Each named turn below is shown by a few rows before and after it. Which turns, in which order, take the first row of each later pair to the second? The first pair is answered.
J_350:
[-2.16 -0.31  0.52  0.55 -1.13 -0.12 -1.81  0.57 -1.88 -1.41  0.60 -2.62
  2.56 -1.00 -1.81 -1.73  1.60]  ->  [-0.82  2.79  0.99  0.92  0.73 -0.15 -0.52  0.83 -0.56 -2.80 -0.34 -2.84
  2.96 -0.18 -1.79 -0.45  0.25]
[-1.17 -0.98 -0.25  0.57 -0.05  0.43 -0.70 -0.67 -0.71  1.23 -0.40  0.92
  0.62 -0.57  0.56  0.13 -0.83]  ->  [-0.87  0.34  0.10  0.72  0.81  0.23 -0.33 -0.74 -0.29  0.39 -0.97  0.86
  0.87 -0.45  0.36  0.74 -1.51]
[-0.53 -2.87 -0.85 -0.61 -1.10 -1.42  1.04  0.28 -0.58 -0.33  2.23 -0.31
 -0.37  1.28  0.17 -0.56  1.19]  ->  [-1.66 -1.41  0.17 -0.31 -0.30 -2.79  0.40 -0.74 -0.54 -2.03  1.41 -0.13
  0.33  0.71 -1.06 -0.16 -0.54]
J_920:
[-1.84 -1.93 -0.31  1.05  2.71  3.96 -1.55  2.82  1.99 -0.49 -0.73  0.07
  0.29  0.70  0.14 -0.41 -1.72]  ->  [-2.15  0.14 -1.07 -0.19  0.16  0.50 -3.10  1.90  0.79 -1.30  1.76 -3.38
  1.60 -0.56 -2.52 -2.35 -0.22]
[-0.76  0.59  1.36  2.25  3.28  2.05 -1.22 -0.20  1.49 -1.13 -2.18  1.50
  1.84  0.57 -0.20  1.15 -3.71]  ->  [-1.27  0.88  0.51  1.57  2.41  3.05 -2.56  1.01  1.35 -1.10 -0.27 -1.57
  3.03  0.27 -1.98 -0.69 -2.59]
[-0.59 -2.03 -1.17 -0.62 -0.66  1.77 -0.68  1.45  0.27  0.00  0.52 -0.67
  0.13  0.21 -0.85 -1.59  0.68]  ->  [-0.20 -0.52 -1.10 -1.12 -1.94 -1.88 -0.70 -0.09 -0.44 -0.67  0.75 -0.70
  0.21 -0.34 -1.32 -1.43  0.80]
[-2.86 -4.73 -0.28 -0.16 -0.31  1.22 -2.34  1.82 -0.33 -0.69  0.38 -0.16
  0.12 -0.31 -0.65 -1.63 -0.48]  ->  [-2.74 -3.26 -0.39 -0.66 -1.79 -2.18 -2.45  0.35 -1.06 -1.35  0.88 -0.63
  0.53 -1.07 -1.50 -2.00 -0.19]
J_567:
[ 1.14 -0.01 -1.73 -0.16 -0.45  0.94 -0.31  2.10  1.14 -0.71  1.84 -1.75
  0.56  0.69 -0.70 -0.45  0.98]  ->  [ 0.39 -2.41 -1.59  0.34  0.09  1.05 -0.34  2.33  1.38 -1.15  0.80  0.06
 -0.23  0.83  0.15  0.02 -0.34]
[ 2.88  3.42 -0.57 -0.68  0.06 -1.47 -0.19  0.62  0.99 -0.08  0.43 -2.39
  1.36 -0.08 -0.68 -1.26 -0.22]  ->  [ 1.69 -1.72 -1.35 -0.71 -0.59 -2.95 -1.55  1.72  0.98 -1.81  0.65 -1.08
  0.18 -0.34 -0.68 -1.76 -1.54]
[-1.29 -0.41  0.84 -0.52  2.63 -0.01 -1.71  2.51  1.52 -2.70 -0.43 -0.62
 -0.35  0.74 -0.14  1.23 -2.87]  ->  [-0.67  2.57  1.44 -0.36  3.03  0.98 -0.92  1.84  1.33 -1.70 -0.67 -1.08
  0.13  1.02 -0.07  1.55 -2.14]
Pairs:
Between the rows of a pair lie two turns.
[-0.72 -0.90  0.79 -0.21  0.73 -0.34  0.19  0.24  0.23  0.71 -2.14  2.70
 -1.03 -0.25  1.22  1.69 -1.32]  ->  [-2.15 -1.74  0.50 -0.45  1.10  2.06 -1.84  1.36  0.37  0.55 -1.01  0.37
  0.10 -0.68 -0.77  0.11 -1.26] | J_920 then J_350
[-1.77 -0.42  0.79 -0.04  0.67 -1.00 -1.32  0.10 -0.14 -1.17  0.14 -0.93
  0.05 -0.74 -1.75 -0.54 -1.91]  ->  [ 0.60  0.94  0.81  0.44  2.10  1.56  1.16  1.26  1.20  0.14 -0.50 -0.04
 -0.75  0.78  0.45  0.86 -1.42] | J_567 then J_350
[ 1.67 -1.01 -0.94  0.08  2.23  3.64  1.51  4.13  1.33 -0.53  0.97 -1.69
  0.35  1.94  0.21  0.10  0.34]  ->  [ 1.80  1.63 -1.57 -0.97 -0.69 -1.78  0.64  2.24  0.05 -1.80  2.81 -3.74
  1.27  0.51 -2.06 -1.00  1.45] | J_567 then J_920
[ 1.03 -1.62 -0.67  0.22  0.58 -1.60  0.25  1.83  1.20 -2.14 -0.03 -0.48
 -0.42  0.39 -0.23  0.28 -1.06]  ->  [ 1.09 -0.24 -0.31  0.43  1.79  1.45  0.39  2.30  1.51 -1.14 -0.03 -1.33
  0.22  0.71 -0.29  0.20 -0.73] | J_567 then J_920
[-1.68 -0.56 -0.16 -0.06 -1.18 -4.07 -1.63 -1.50 -1.22 -1.98  0.55 -0.31
 -0.27 -1.03 -1.58 -0.13 -0.79]  ->  [ 0.97  1.85 -0.71 -0.09  0.24 -3.91  0.41  0.29  0.65 -3.29  0.43 -1.10
 -0.27  0.39 -0.93  1.02 -1.33] | J_350 then J_567
[-2.46 -2.74  2.08  1.11  0.16 -0.03 -1.25  0.18 -1.26  0.13  0.55 -0.40
 -1.26  1.22 -1.90  1.53 -0.08]  ->  [-2.19 -0.35  2.38  1.24  0.66  1.91 -0.89 -0.02 -1.23  1.12  0.83 -1.66
 -0.40  1.33 -2.30  1.33  0.77] | J_567 then J_920
[-0.53 -2.26 -0.89 -0.23  0.29  1.82 -0.46  1.93  0.31 -0.48 -0.39 -1.00
  0.00 -1.05 -1.27 -0.75 -0.87]  ->  [-0.66 -1.97 -0.22  0.09  0.93  2.95 -0.03  1.31  0.26  0.54 -1.28  0.02
 -0.23 -1.01 -0.53 -0.15 -0.79] | J_567 then J_350
[ 0.55  2.96  0.50  0.11  0.32  2.00  0.28  0.06  0.16  1.44 -0.45 -0.94
  1.13  0.97  0.17  0.46  1.17]  ->  [-1.07 -3.57 -0.65  0.02 -0.51 -0.07 -1.49  1.49 -0.04 -0.54 -0.27  0.59
 -0.30  0.65  0.26 -0.17 -0.70] | J_567 then J_567
[ 0.10  1.64  0.74 -0.71  0.78 -1.11  1.70  1.71 -0.20  0.69 -0.25 -0.83
 -0.68  0.60 -0.01  1.23  0.33]  ->  [-0.40 -0.03  0.23 -0.91 -0.57 -1.19  1.23  1.51 -0.99  1.70  0.25 -0.65
 -1.19  0.23  0.22  0.58  1.45] | J_350 then J_920
[-0.91 -1.13 -0.36  0.22  0.77  0.55 -0.67 -0.01  0.80 -1.66 -1.61  0.47
  0.55 -0.56 -0.75  0.49 -2.26]  ->  [-0.26  1.78 -0.51 -0.38  0.14  0.53 -0.55 -0.32  0.55 -1.03 -0.36 -1.86
  1.64 -0.54 -1.67 -0.17 -0.60] | J_567 then J_567
[-0.92 -2.30  0.29  1.05  2.13  1.51 -1.21 -0.14 -0.02  0.34 -0.94  1.24
 -0.56  0.10  0.02  0.52 -1.73]  ->  [-0.77  0.10  0.10  0.64  2.31  1.33 -1.84  0.34  0.39 -0.84 -0.05 -1.41
  0.74 -0.13 -1.79 -0.28 -1.84] | J_920 then J_350
[ 0.66  2.44 -0.70 -0.90 -0.72 -0.07 -0.09  0.01 -0.02  0.14  1.70 -2.09
  0.82 -0.53 -1.49 -0.48  1.13]  ->  [ 0.19  2.01 -0.56 -0.99 -0.97 -0.37 -0.63 -0.31 -0.23  0.04  1.73 -1.99
  0.93 -0.79 -1.79 -0.89  0.97] | J_350 then J_350
[-0.79 -2.05 -0.20  0.63  2.16 -1.18  0.44 -1.36  0.51  1.41 -1.22  2.52
 -2.05 -2.21  1.88  0.87  0.16]  ->  [-0.54  0.07 -0.37  0.51  2.85  3.21  0.03  0.04  0.95  2.88  0.10 -0.52
 -0.68 -1.89  0.87 -0.30  1.76] | J_920 then J_567
[-1.02 -0.84 -1.39 -0.52 -2.42 -0.01 -0.86  0.62 -0.86  3.60  3.08  1.07
 -1.02  0.44  1.44 -2.72  2.55]  ->  [-1.74 -2.07 -1.43 -0.37 -2.08  0.41 -1.31  0.81 -0.80  3.26  2.72  1.54
 -1.22  0.45  1.36 -2.76  1.88] | J_567 then J_920
[ 0.45 -0.82 -0.89 -0.86  2.01  1.61  0.70  0.01  0.23 -0.28 -1.60  1.27
 -0.62  0.23 -0.11 -0.78 -0.93]  ->  [ 0.79  0.88 -0.85 -1.10  1.54  2.25  0.99 -0.43 -0.30  0.81 -1.12  0.37
 -0.11  0.17 -0.21 -1.15  0.23] | J_350 then J_567
[-0.92  0.88  1.06 -0.19  0.61 -0.28 -0.17  0.09  0.69 -2.20  0.50 -1.58
  0.71  0.14 -1.84 -0.47 -1.27]  ->  [-0.62  0.27  1.42  0.30  1.72  0.02  0.66 -0.19  1.08 -2.08 -0.77  0.47
  0.10  0.49 -0.64  0.68 -2.15] | J_920 then J_920
[ 0.78  2.27  1.03  0.08 -0.78 -0.64  1.05 -2.19 -1.01  1.86 -0.54  1.11
  0.04  0.28  0.88  0.72  1.00]  ->  [-0.30 -2.38 -0.09 -0.17 -1.88 -2.59 -0.49 -1.05 -1.38  0.31  0.28  1.42
 -0.71 -0.16  0.30 -0.22  0.05] | J_567 then J_567
[ 0.56  0.44 -1.01 -0.55 -0.97 -0.20  0.40 -0.24 -0.39  0.41  0.62 -1.34
  1.46  0.31  0.36 -0.71  0.61]  ->  [-0.47 -0.91 -0.60 -0.21 -0.16 -1.44 -0.19 -0.26 -0.17 -1.21 -0.18 -0.05
  1.13  0.19  0.23 -0.26 -1.41] | J_567 then J_350
[-2.06 -0.11  0.83 -0.30 -1.12 -0.55 -1.70 -0.64 -0.72  0.17  0.89 -1.26
  0.58 -0.96 -1.82 -0.85  0.18]  ->  [-1.77 -1.18  1.63  0.68  0.55  0.34 -0.24 -0.93 -0.17  0.52 -1.39  2.08
 -0.61 -0.27  0.44  1.21 -1.17] | J_920 then J_920
[ 0.71 -0.66 -0.29 -0.48 -1.27  0.93 -0.97  1.02  0.26 -0.78  1.44 -1.25
  0.51 -0.76 -0.95 -0.72  0.12]  ->  [ 1.10 -0.52  0.49  0.05 -0.79 -1.09  0.51 -0.46  0.31 -1.01 -0.45  1.93
 -0.63 -0.62  0.71  1.03 -1.09] | J_920 then J_920
[ 0.60 -1.87 -0.48 -1.09 -2.10 -1.53  0.82  0.67  0.73 -1.04  0.88  0.88
  0.47 -0.51  0.89 -0.92  3.00]  ->  [-0.66 -1.91  0.52 -0.65 -1.36 -2.73  0.17 -0.56  0.48 -2.14 -0.32  2.14
  0.72 -1.01  0.46 -0.33  1.32] | J_920 then J_350
[ 2.00  1.03 -0.14  0.30 -0.12 -2.75  1.83  0.03  0.45 -0.65 -0.35  1.36
 -0.67  0.70  1.00  0.76 -0.04]  ->  [ 0.31 -1.55 -0.32 -0.01 -1.74 -3.30  0.07 -0.64 -0.89  0.06  0.22  1.56
 -0.88 -0.14  0.68 -0.42  0.56] | J_350 then J_350
[ 1.41  1.56  0.68 -0.37 -0.70 -0.26  1.49 -1.46 -0.66  1.84 -0.78  0.88
 -0.45 -0.19  1.37 -0.03  0.97]  ->  [ 0.46 -2.27 -0.31 -0.62 -1.81 -1.86  0.15 -0.43 -0.87  0.54 -0.03  1.11
 -0.96 -0.64  0.72 -0.75  0.28] | J_567 then J_567
[ 1.29 -0.92 -1.46 -0.16 -0.63 -0.32  0.08  0.56  0.90 -0.64  0.21  0.21
 -0.73 -0.58  0.12  0.10 -0.69]  ->  [ 1.82  1.15 -1.08 -0.03 -0.26  0.35  0.57  0.01  0.88  0.09  0.08 -0.04
 -0.15 -0.50  0.28  0.40 -0.08] | J_567 then J_567
[ 1.03  0.93 -2.17  0.78 -1.26  0.24  1.00  0.85 -0.06 -0.17  1.02 -2.23
  1.69 -0.07 -1.37 -2.48  1.57]  ->  [-0.05  1.78 -1.46  1.02 -0.69 -1.01  0.33 -0.04 -0.03 -1.43  0.56 -2.21
  2.30 -0.57 -2.17 -2.19  0.06] | J_350 then J_350
[ 0.69  1.48  0.51  0.15  2.01 -0.22 -0.69 -0.11  1.61  0.83 -0.74 -1.46
  0.79  1.49  0.49 -0.60  1.15]  ->  [ 0.03 -1.85 -0.32  0.03  0.53 -0.40 -1.55  0.50  0.93  1.42 -0.06 -1.05
  0.04  1.25  0.78 -1.44  1.81] | J_350 then J_567
[-0.42 -0.47 -0.69 -0.14 -0.85  1.92 -1.23  0.75  0.05 -0.30  0.61 -1.19
  1.13 -0.02 -0.91 -1.80 -0.01]  ->  [-0.68 -1.43 -0.13  0.28 -0.92 -1.44 -0.77 -0.69 -0.30 -1.34 -0.73  1.48
  0.18 -0.24 -0.04 -0.59 -1.50] | J_920 then J_567
[-0.71  2.03 -1.55 -1.26  1.29 -1.15 -0.34 -0.27  1.29 -0.43 -0.12 -1.52
  2.11  0.52 -2.52 -0.73 -0.88]  ->  [-0.64  1.54 -1.25 -1.11  1.08 -3.09  0.18 -0.98  1.07 -0.99 -0.69 -0.25
  1.48  0.62 -1.98 -0.13 -1.31] | J_920 then J_567
[-0.65 -0.05 -0.59 -1.12  0.23 -2.65 -0.57 -1.26 -0.34 -2.35  0.57 -0.30
 -0.08 -0.35  1.00 -0.58 -2.90]  ->  [ 1.73  0.89 -0.83 -0.78  1.15  0.39  1.88 -0.13  0.52 -0.16  0.16  0.64
 -0.96  1.04  3.41  0.60 -1.55] | J_567 then J_350
[ 0.04 -0.65 -0.73  0.55 -0.17  0.47 -0.92  0.39  0.14 -0.33  0.97  0.42
 -0.76 -0.15  0.11 -1.55 -0.55]  ->  [ 0.57  0.71 -0.44  0.64  0.75  0.52 -0.45  0.54  0.90 -1.06  0.56  0.44
 -0.58  0.22  0.12 -0.93 -1.20] | J_350 then J_350
[ 0.99 -2.76 -2.66 -0.40 -2.58 -1.53  0.78  2.05 -0.51 -0.07  0.39  1.80
 -1.86 -0.29  2.28 -0.38  3.72]  ->  [ 1.31 -1.49 -1.59  0.34 -0.70  0.67  2.03  1.56 -0.04  0.91 -1.22  3.18
 -1.85  0.26  3.62  0.93  3.31] | J_920 then J_567
[ 0.35 -2.20  0.65  0.04 -0.64  1.45  1.46  1.32 -0.12  0.87  0.44 -0.31
 -1.55 -0.82  0.15 -0.36  1.34]  ->  [-1.09 -0.64  1.27 -0.19 -0.97 -1.37 -0.09 -0.30 -0.70 -1.08  0.51 -1.18
 -0.29 -1.98 -1.97 -0.77  0.11] | J_920 then J_350
[ 2.13  3.39  0.85 -0.07  1.44 -0.87  1.13  0.61  2.31 -2.93 -0.70  0.64
 -0.33  1.71 -1.02  2.42 -1.58]  ->  [ 3.37  0.41 -1.51 -1.28 -2.39  0.57  0.99  2.25  1.10  0.51  2.32 -1.15
 -1.34  1.87 -0.26  0.04  2.97] | J_350 then J_920
[ 0.98 -2.60 -2.20 -0.89 -2.11  0.61  0.87 -0.71  0.26  2.27  2.52 -1.73
 -0.64  1.08 -0.54  0.21  3.35]  ->  [-2.64 -4.61 -0.31  0.08 -0.40 -1.70 -1.15 -2.89 -0.26 -0.80  0.12  1.10
 -0.36 -0.37 -1.64  1.10 -0.74] | J_567 then J_350
[ 0.60 -1.74 -1.29 -0.53 -1.32 -0.56  0.07  0.66 -1.08  0.05  1.00  0.20
 -1.44  0.58  1.94 -0.31  1.78]  ->  [ 0.41 -1.42 -1.12 -0.17 -0.46  1.82 -0.14  1.17 -0.71  0.63  1.12 -0.34
 -1.05  0.85  1.84 -0.36  1.87] | J_567 then J_920
[-0.16 -3.76 -0.72 -0.46 -1.91 -4.03 -0.63  0.31 -1.13 -0.54 -0.09  1.47
 -1.54 -0.54  0.87  0.06 -0.14]  ->  [ 2.71  0.36 -0.41 -0.21  0.55 -3.14  2.10  1.45  1.04 -1.57 -1.00  1.06
 -1.28  1.18  1.71  1.95 -1.02] | J_350 then J_350
[ 2.24 -2.16 -1.67 -1.48 -0.90 -0.34 -1.56  1.29 -0.03 -0.62  1.82 -0.88
  0.65  0.60  2.62  0.29 -0.22]  ->  [ 0.75 -2.44 -0.75 -1.11 -0.54 -2.28 -2.24 -0.26 -0.54 -1.75  0.64  0.57
  0.68 -0.27  2.31  0.81 -1.93] | J_350 then J_920
[ 0.55  1.42  0.37 -0.53  1.69 -1.18 -0.36 -0.21  1.24 -2.00 -1.04 -0.98
  1.04  1.13 -1.29  1.62 -1.94]  ->  [ 2.39 -0.64 -1.53 -1.27 -0.16  0.20  0.47  1.93  1.34 -0.06  0.84 -2.01
 -0.06  2.00  0.07  0.68  0.74] | J_350 then J_567
[-0.95 -1.83  0.01 -0.19 -0.05 -0.85  0.43  0.84  0.83 -0.83 -1.50  0.72
 -0.73  0.98  0.88  1.10 -0.53]  ->  [-0.62 -0.33  0.27 -0.02  0.77  1.86  0.63  1.33  1.22  0.28 -1.42 -0.27
 -0.01  1.35  0.75  0.91  0.18] | J_920 then J_567
[ 2.05  1.07 -1.90  0.49  2.65  2.83  2.55  1.15  1.02 -0.77  0.75 -0.62
 -0.84  1.59  1.20  0.12 -0.18]  ->  [ 0.72 -2.28 -3.13 -0.22  0.77  0.30  0.52  1.85  0.42 -2.49  2.34 -1.79
 -0.83  0.65 -0.48 -1.56 -0.45] | J_920 then J_567
[-0.33  0.84 -1.07  0.34 -0.52 -2.87 -0.99 -0.52  0.39 -2.05 -0.87 -0.58
  1.29 -1.41 -0.19 -1.04 -0.13]  ->  [-0.08  1.86 -0.02  1.06  0.95 -1.38  0.00 -1.18  0.78 -1.28 -2.40  1.03
  1.08 -1.04  1.03  0.32 -0.80] | J_567 then J_567
[-1.21 -2.30  0.77  0.34 -0.20  0.42 -0.40 -0.58 -0.64  0.29 -0.07  1.51
 -0.71 -0.55  0.60 -0.02 -0.76]  ->  [-0.37  1.58  0.62 -0.27 -1.01  0.42 -0.17 -1.17 -0.98  1.11  1.12 -1.07
  0.56 -0.72 -0.43 -0.70  1.15] | J_567 then J_567
[ 1.76  0.20 -0.76 -0.10  2.12  1.15  1.62  2.75  1.76 -1.88 -0.11 -1.51
  0.84  1.19  0.27  0.12 -0.85]  ->  [ 0.78 -1.74 -1.19 -0.24  1.15 -0.97  0.65  2.71  1.29 -2.97  0.34 -1.35
  0.45  0.69 -0.17 -0.32 -1.48] | J_920 then J_567
[-1.09 -1.96  0.15 -0.94  0.54  0.18 -2.00 -1.53  0.46 -0.03 -1.02  1.66
 -0.95 -0.85  0.17 -0.50  0.21]  ->  [-0.73  0.60  0.52 -0.89  1.21  2.44 -1.46 -1.61  0.78  1.16 -0.78  0.39
 -0.13 -0.60 -0.08 -0.64  1.15] | J_567 then J_920
[ 0.78  0.87  0.04  0.63 -1.03 -1.04  0.44 -1.45  0.18 -1.59  1.59 -1.88
 -0.41 -0.85  0.09 -1.08  0.57]  ->  [ 0.47 -0.31  0.94  1.45  0.61  0.07  1.19 -1.68  0.68 -1.41 -0.34  0.85
 -1.32 -0.45  1.76  0.41 -0.81] | J_567 then J_567
[ 1.37 -0.25 -0.72 -1.61 -1.12 -1.03 -0.66  1.14  0.78  1.30  0.57 -1.39
  0.63  0.21  0.35 -0.60  0.49]  ->  [ 0.87 -2.21 -0.80 -1.26 -0.72 -0.89 -0.98  1.49  0.88  0.83  0.08 -0.42
  0.17  0.19  0.55 -0.37 -0.32] | J_567 then J_920
[-0.11  2.17 -0.28 -0.15  0.12 -1.15  0.60 -0.60 -0.92  0.87  1.38  0.10
  0.04 -1.01  1.01 -1.02  0.92]  ->  [-0.79 -0.68 -0.25  0.33  0.64 -1.24  0.45 -0.16 -0.78  0.13  0.46  2.01
 -0.83 -0.96  1.83 -0.53 -0.48] | J_567 then J_567
[ 1.89 -2.14  0.00  0.86 -1.15 -2.77 -0.24 -0.91 -0.17  0.73 -0.39 -0.02
 -1.80  1.38  1.04  0.34 -0.08]  ->  [ 1.55 -2.91 -0.42  0.71 -0.68  0.54 -1.13  0.76  0.28  1.28  0.63 -1.76
 -1.12  1.58  0.41 -0.82  0.42] | J_920 then J_920
